Look-ups in named tables: a row name and a column name give one cell, copied from the table.

pirinin:
	dusa	zilasar	tuti	bikereg	nizimun	pafep	setema	miku	dipog
gitizi	-0.32	0.28	-0.62	0.12	0.54	-0.47	-0.78	-0.70	0.50
nura	-0.37	-0.32	-0.32	-0.48	0.04	-0.56	0.47	0.13	-0.17
kam	-0.30	-0.32	0.14	-0.64	-0.53	-0.88	0.56	0.58	-0.38
siluv	-0.34	-0.47	-0.23	-0.40	-0.37	-0.59	0.19	-0.10	0.07
fip	-0.07	0.15	0.38	-0.44	-0.18	0.09	-0.61	-0.38	0.14
sido	-0.07	-0.59	-0.15	0.20	-0.42	0.16	-0.38	-0.44	-0.27
pizu	-0.05	0.32	0.07	-0.01	-0.04	0.22	-0.24	-0.22	0.04
magek	-0.75	0.00	0.75	-0.56	-0.34	-0.01	-0.48	-0.35	-0.64
vul	-0.07	-0.25	-0.37	0.26	-0.79	-0.14	-0.41	0.08	0.34
fuve	-0.03	-0.23	0.16	-0.75	-0.30	-0.01	-0.15	0.05	0.42
gak	-0.14	-0.25	0.40	0.00	0.20	0.10	0.49	-0.14	-0.04
pifom	-0.12	-0.45	0.18	-0.76	-0.07	0.25	-0.39	-0.11	0.29
tuzo	0.30	-0.88	-0.25	0.31	-0.57	0.00	-0.15	-0.08	-0.24

miku of nura: 0.13
dipog of tuzo: -0.24
dusa of sido: -0.07
nizimun of gitizi: 0.54
tuti of kam: 0.14
miku of pizu: -0.22
tuti of sido: -0.15
Which row has the largest tuti? magek

pid:
	zufuge	nemuni	kagom	zunes	favon	vup	fasup	lelad	sovar	dodupiv
dumuz	136	79	178	116	106	123	130	100	112	110
bip	124	136	115	148	61	71	188	50	65	164
losor	100	79	192	81	117	128	102	92	134	78
gek	101	77	190	79	122	133	94	94	138	75
bis	179	82	162	135	120	129	137	124	91	136
ziri	68	181	57	161	28	84	161	43	58	164
tuz	85	128	125	126	58	79	165	35	86	136
kagoref	186	88	161	123	134	119	131	130	75	150
zonel	33	120	81	102	73	92	140	23	96	102
zim	78	85	171	79	111	131	81	71	142	67
pifof	171	89	175	117	138	125	113	134	113	102
keri	86	89	181	87	99	115	113	72	128	87
vipa	13	99	132	73	113	127	46	52	177	20
gigak	28	105	107	88	88	101	101	29	129	71

nemuni of ziri: 181
favon of bis: 120
vup of gigak: 101
kagom of vipa: 132
kagom of dumuz: 178
kagom of ziri: 57
zunes of zonel: 102
zunes of gek: 79
sovar of dumuz: 112
nemuni of pifof: 89
zufuge of keri: 86
dodupiv of dumuz: 110
fasup of vipa: 46
lelad of bip: 50
favon of zonel: 73
zunes of vipa: 73
fasup of kagoref: 131
dodupiv of vipa: 20
favon of ziri: 28
vup of pifof: 125

gakiza
         bizuka  levob  genisiv  kal  rubuno  ras  vide  gen  bufibak  vakoziz
dul         102    150      154  185     162  129   194  131      130      134
bigul        93     56       96  144     143  114   182  111      116       61
kekop        95    159      167  168     101  138   189  117      119      176
neb         162    205      184  123     125  146    93  132       97      195
rogif       189    158      110   97     166  113    29  163      142      131
temopad      98    111      136  151     133  132   227  113       84      135
vem          72    100       85  150      83  121   165  128      156      126
lipudo      147    190      122  151     178  122   103  172      141      175
vor          82    133      110  155      87  129   179  133      155      155
dig         136    162      126  133     109  121    49  144      173      145

What is the bizuka of dig in gakiza? 136
What is the rubuno of bigul in gakiza? 143
What is the gen of lipudo in gakiza? 172
What is the vakoziz of dul in gakiza? 134
What is the levob of vor in gakiza? 133
What is the bizuka of vor in gakiza? 82
What is the kal of dul in gakiza? 185
What is the bizuka of temopad in gakiza? 98
What is the vide of neb in gakiza? 93
What is the bufibak of rogif in gakiza? 142
What is the vakoziz of rogif in gakiza? 131
What is the rubuno of dig in gakiza? 109
What is the bufibak of bigul in gakiza? 116

gepa =
columns: lopa, mab, nima, refo
nozoga: [33638, 39225, 50056, 72773]
lozo: [46568, 19416, 56474, 56206]
lanekuz: [59896, 32578, 38461, 68500]
nof: [46219, 61600, 33999, 70614]
virug: [49533, 20423, 35798, 56918]
sif: [34848, 56806, 31881, 68733]
ziv: [41803, 31483, 34917, 69817]
lebilif: [47503, 76573, 47281, 51770]
kubi: [44916, 16606, 51731, 47572]
vok: [49259, 61728, 37699, 71548]
gad: [30011, 69977, 35709, 44604]
vovebak: [60212, 24229, 36133, 57396]

What is the nima of vovebak in gepa? 36133
What is the mab of kubi in gepa? 16606
What is the lopa of sif in gepa? 34848
What is the lopa of nozoga in gepa? 33638
What is the refo of lanekuz in gepa? 68500
What is the nima of nof in gepa? 33999
What is the refo of lozo in gepa? 56206
What is the lopa of gad in gepa? 30011
What is the refo of vovebak in gepa? 57396
What is the nima of gad in gepa? 35709
What is the lopa of vovebak in gepa? 60212
What is the nima of vok in gepa? 37699
What is the lopa of virug in gepa? 49533
What is the refo of nof in gepa? 70614
What is the nima of lanekuz in gepa? 38461
What is the lopa of lozo in gepa? 46568
What is the refo of ziv in gepa? 69817
What is the mab of nof in gepa? 61600
What is the mab of nozoga in gepa? 39225

